In the rows, zero is written as 128.
Named turns come first, each shown by rows before and after it. Which turns, in which order, take the first row of each pair that follows to the second? Write the first one first, as in the answered first pair.
J_18:
[136 116 115  93 180 189 143 108 131 147 146 183 136 116 188 136 160 140
 134 168 147 151 106 120  72 109 105  78 141  99 109 137 161  98] => [130 120 117 106 174 201 137  92 134 134 152 155 138 150 188 142 176 112
 112 175 147 159 110 116  76  95 106  86 143 133 135 140 118  97]
[148 126  85 169 127 131 146 166 136 100 114 149 139 102 170 122 103 112
 152 128  66  78 132 128 138 125 114 150 110  87 109 178  89 166] => [145 103  91 146 128 135 142 183 137 120 121 155 126  66 189 116 100 127
 163 140  85  99 106 110 136 110 118 148  92  86 108 169 126 160]
[106 168 103 126 127 115 121 146  94 144 114 138  98  88 130 103 115 139
 161 104 112 145 136 121 128 153  85  97 116  54  73 119 182 105] => [ 92 130 116  99 123 143 102 144  98 158 129 110  77  86 159 111 140 125
 140 134 146 183  88  84 123 116  98 107  91 111 113 104 179  95]
J_807:
[150 139 156 147 175 136 149 190 153 111 105 171 143 120 105  88 102 110
 132 131 178 132 167 141 116 121 138 138 149 137  61 129 165 112] => [124 161 153 150 172 114 136 152 141  87 112 151 157 178  81 122 109  83
 111 128 132 125 188 160 128 127 122 147 147 161  79 126 113 125]
[137 110 167 181 145 189 117  81 110 104 146 124 138 154 124 146 135 118
 112 139 139 117 115 111 173 106 168 168 105 174 151 128  64 101] => [169  88 170 179 151 183 135 131 112 119 137 156 128  97 131 117 123 162
 143 136 160 104  95  84 160 104 198 161 107 141 125 142 124  98]
[128 121 150  89 125  97 132 180 138 133 117 142 121 160 174 113 145 174
 188 126 116 147 127  90 115 147  97 163 125  94 121 128 137 118] => [101 139 147  96 125  99 119 139 139 119 125 116 132 201 168 143 155 144
 156 132 101 162 138 109 122 145  76 166 127 125 141 115 100 115]
[ 92 106 130 101 114 106 106 101 110 149 132 113 127 145 125 161 142 122
 119 134 107 155 114 140 127 123 119 115  91 156 143 129 138 132] => [108  89 127  99 121 114 116 129 120 170 132 129 119 106 139 133 135 143
 135 134 133 149 101 125 119 123 130 108  92 137 129 137 172 126]
J_993:
[195  95 148 177 120 170 154 198 154 123 103 163  97 110 137  22 129 153
 158 138 150  53  86  43  97  93 202 155 164 146 148 195 117 125] => [138 147 125 131 137  57 146 171  97 117  86 207 122 106  79  82  78 176
 206  93  59  54 140 131 125 174 129 124 150  50  68 157 194 155]
[ 78 127 104  61 171 136 123 136 109 157 160 195  90 126 109 147 144 131
  99 128 151 158 116 122 117 134 150 141 155  78 168  95 199 128] => [ 80 167 101 106 164 162 128 101 130 145 162 176 102 170 103 158 146  98
  72 116 152 146 162 159 121 144 125 136 181  75 171  94 146 119]
[150 115 139 164 107 169 120  93 137  99 124 106 146 189 112 135 161 104
  98 131 106 122 150 121 131  98 139 143 142 168 154 144  72 129] => [138  58 145  86 121 117 109 142  97 125 122 141 127 117 109 135 146 160
 146 142  86 130  89  83 127  94 168 143 103 158 131 136 162 151]
J_664:
[167 103 128 118 121 153 155 156 118 135 141  70 148 106 148 154  90 126
 148 183 105 101  94 106 169  47 177 175  89 177 172 107 133 149] => [157 101 122  93 126 120 149 166 102 147 136  90 148  79 134 161  73 145
 171 170  94 109 101 123 175  70 162 157  80 135 139  90 183 157]
[123 124 150 145 125 125 130 128 140 121 121 137 134 143 133 124 125 121
 115 121 160 120 119 120 128 116 147 115 121 127 139 130 101 130] => [117 120 150 132 126 114 126 128 130 123 121 135 132 137 126 129 121 129
 126 126 148 118 109 113 129 118 150 125 112 132 144 132 112 136]
[144 110 138  87 139 117 142 145 108 145 120 132 131 122 132 128 131 142
 144 122 131 118 116 127 115 110 126 133 103 110 114 123 142 131] => [144 124 132 103 139 130 148 136 123 148 120 131 135 120 138 129 131 136
 140 116 144 122 130 140 112 119 115 124 113  95 106 123 143 124]
Then:
Each pair is two turns apart.
[106 116 139 146 132 120 148 123 165 109 122 163 107 123  86 168 152  99
 158  93 131  87 102 142 152 115 109 176 116 132 108 131 103 160] => [100 102 141 128 137 136 147 126 171 129 127 159  97  93 106 171 157 105
 160  96 166 109  88 147 147 113  98 164 105 132 104 117 138 148] : J_807 J_993
[176 113 111 169 132 209 149 193 162 119 141 127 120  81 176  91 151 116
 133 141 206 140 110 111 126 114 142 100 147 121 131 137 140  97] => [177 120 111 191 122 197 145 167 155  87 149 104 127 146 150 101 164  93
 109 145 158 114 118 101 131  94 156 131 153 168 166 156  62 121] : J_664 J_18
[123 129 147 136 115 112 128  99 146 121 135 123 119 142 126 162 137 129
 130 116 114 138 127 137 141 131 127 154 130 139 146 138 111 141] => [136 120 144 144 108 136 132 110 159 131 139 120 110 128 144 147 144 131
 129 131 143 147 121 126 134 118 133 150 135 139 146 139 113 126] : J_807 J_18
[ 99 135 128 112 153 133  69 101 139 137 142 120 109 176 123 185 122  93
  78 125 129 150 145 159 111 146  81  96  94 121 119 126 127 115] => [142 153 124 155 147 166  92 125 166 143 126 139 113 155 132 140 111 106
  88 108 159 121 171 157 101 156  86  84 119  81  93 150 128 103] : J_807 J_993
[145 125 120 132 129 111 137 146 127 124 113 152 136 125 104 101 100 138
 152 124 111 109 131 132 133 134 138 134 142  92 102 146 135 138] => [157 112 129 134 129 130 135 158 131 127 114 145 132 117 113  91 109 138
 147 132 128 113 115 111 127 120 150 139 141 109 121 151 128 135] : J_993 J_993
[185 110 126 136 111 126 125 144 118 138 100 140  99  76 128  62 108 134
 151 110 148 123 166 118 115 118 145 124 217 105 126 124 144 147] => [143 147 123 147 104 120 105  86 117 112 112 112 115 137 110 105 112  89
 116 111 123 134 204 161 130 131 103 124 216 129 142 103  94 148] : J_993 J_807
[114 148 113 127 101  67 105  94  97 111 159  88 144 185 104 158 136 139
 126 142  69 100 153 105 127 160 123 152 142 178 159 184 108 157] => [130 174 105 144 112  64 129 109 113 126 145 118 152 146 108 136 107 164
 149 115  94  90 185 143 124 200  97 118 158  97 106 176 155 149] : J_18 J_664
[128 143 128 139 120 103 143 126 151 127 144 121 136 122 127 143 123 112
 124 110 123 137 139 156 142 146 106 124 114 123 122 123 141 116] => [132 138 128 144 121 121 141 125 164 130 143 118 133 124 140 139 126 108
 116 114 141 148 136 151 141 133 108 122 117 130 132 123 142 110] : J_18 J_664
[ 93 136 147 129 129 141 141  61  84 141 105 124 133 181 130 156 166 100
 133 138 116 131 128 114 120  91 113 163 137 186 161 119  96 124] => [ 74 135 141  93 135 100 135  71  60 153  95 152 132 144 121 164 144 130
 163 123  94 135 129 135 128 121  94 145 124 139 121 106 162 135] : J_664 J_664
[121 147 126 123  99 158 155  93 108 101 139 128 107 191 193 116 149  86
 133 106 128 139 144 131 134 137 134 175 144 177 195 112  77 139] => [ 93 125 126  62 116  86 142 116  66 116 133 158 104 154 171 133 134 123
 181 101  81 145 121 126 142 157 138 171 109 146 163 100 150 158] : J_664 J_664
[160 106 127 145 143  48 136 193 162 101 134 169 133 151  85 122 137 128
 189 134 109 114 107  89 157 101 184 149 182 119 109 126  91 148] => [138 144 119 157 146  40 133 161 166  94 132 168 145 173  73 144 123 112
 184 116  99 112 140 138 168 129 147 135 186  90  91 110  87 152] : J_18 J_993
[143 145 130 129 126 113 140 126 139 112 122 124 131 143 111 145 105 124
 129  93 119 116 148 104 142 142 104 144 134 127 127 157  87 128] => [141 127 130 102 136  93 137 138 125 119 121 141 126 122 111 149  96 143
 146  91 112 120 135  98 140 149 114 141 123 120 117 155 120 135] : J_993 J_993
[120 113 121 132 115 121 136 146 124 145 119 114 132 121 149 140 132 141
 120 116 117 124 114 118 124 126 122 102 128 110 125 134 147 119] => [123 111 123 134 113 110 135 145 117 140 121 114 140 134 134 138 135 136
 114 121 101 122 107 111 126 123 128 118 127 123 128 142 130 127] : J_18 J_807
[146 149 150 101 120 116 114 144 112 129 124 122  93 118 152 149 152 139
 144 147 151 160 108 106 133 131 134 135  95 125 101 134 135 102] => [135 173 148 107 124 113 115 127 113 126 120 122 103 129 145 164 141 130
 142 139 141 156 128 136 139 153 110 128 105 107  85 127 130 100] : J_993 J_18
[125 108 126 105 138 135 117 145 132 123 127 117 122 106 154 129 125 131
 140 142 128 166 106 115 121 126 138  98 106 144 143 111 126 132] => [125 127 120 116 134 141 120 141 141 132 123 118 123  99 155 131 119 129
 146 132 138 166 118 135 124 139 119  86 116 116 126 103 141 124] : J_664 J_664
[121 119 123  94 146 103 129 176  96 116 116 167 154 101 134 118 126 163
 155 117 114 119 115 100 122 114 136 145 117 140  92 125 180 138] => [149 117 127 139 133 162 138 173 134 109 128 143 151 120 155  95 150 138
 120 128 157 118 116  80 113  79 154 155 142 173 124 139 120 119] : J_993 J_993
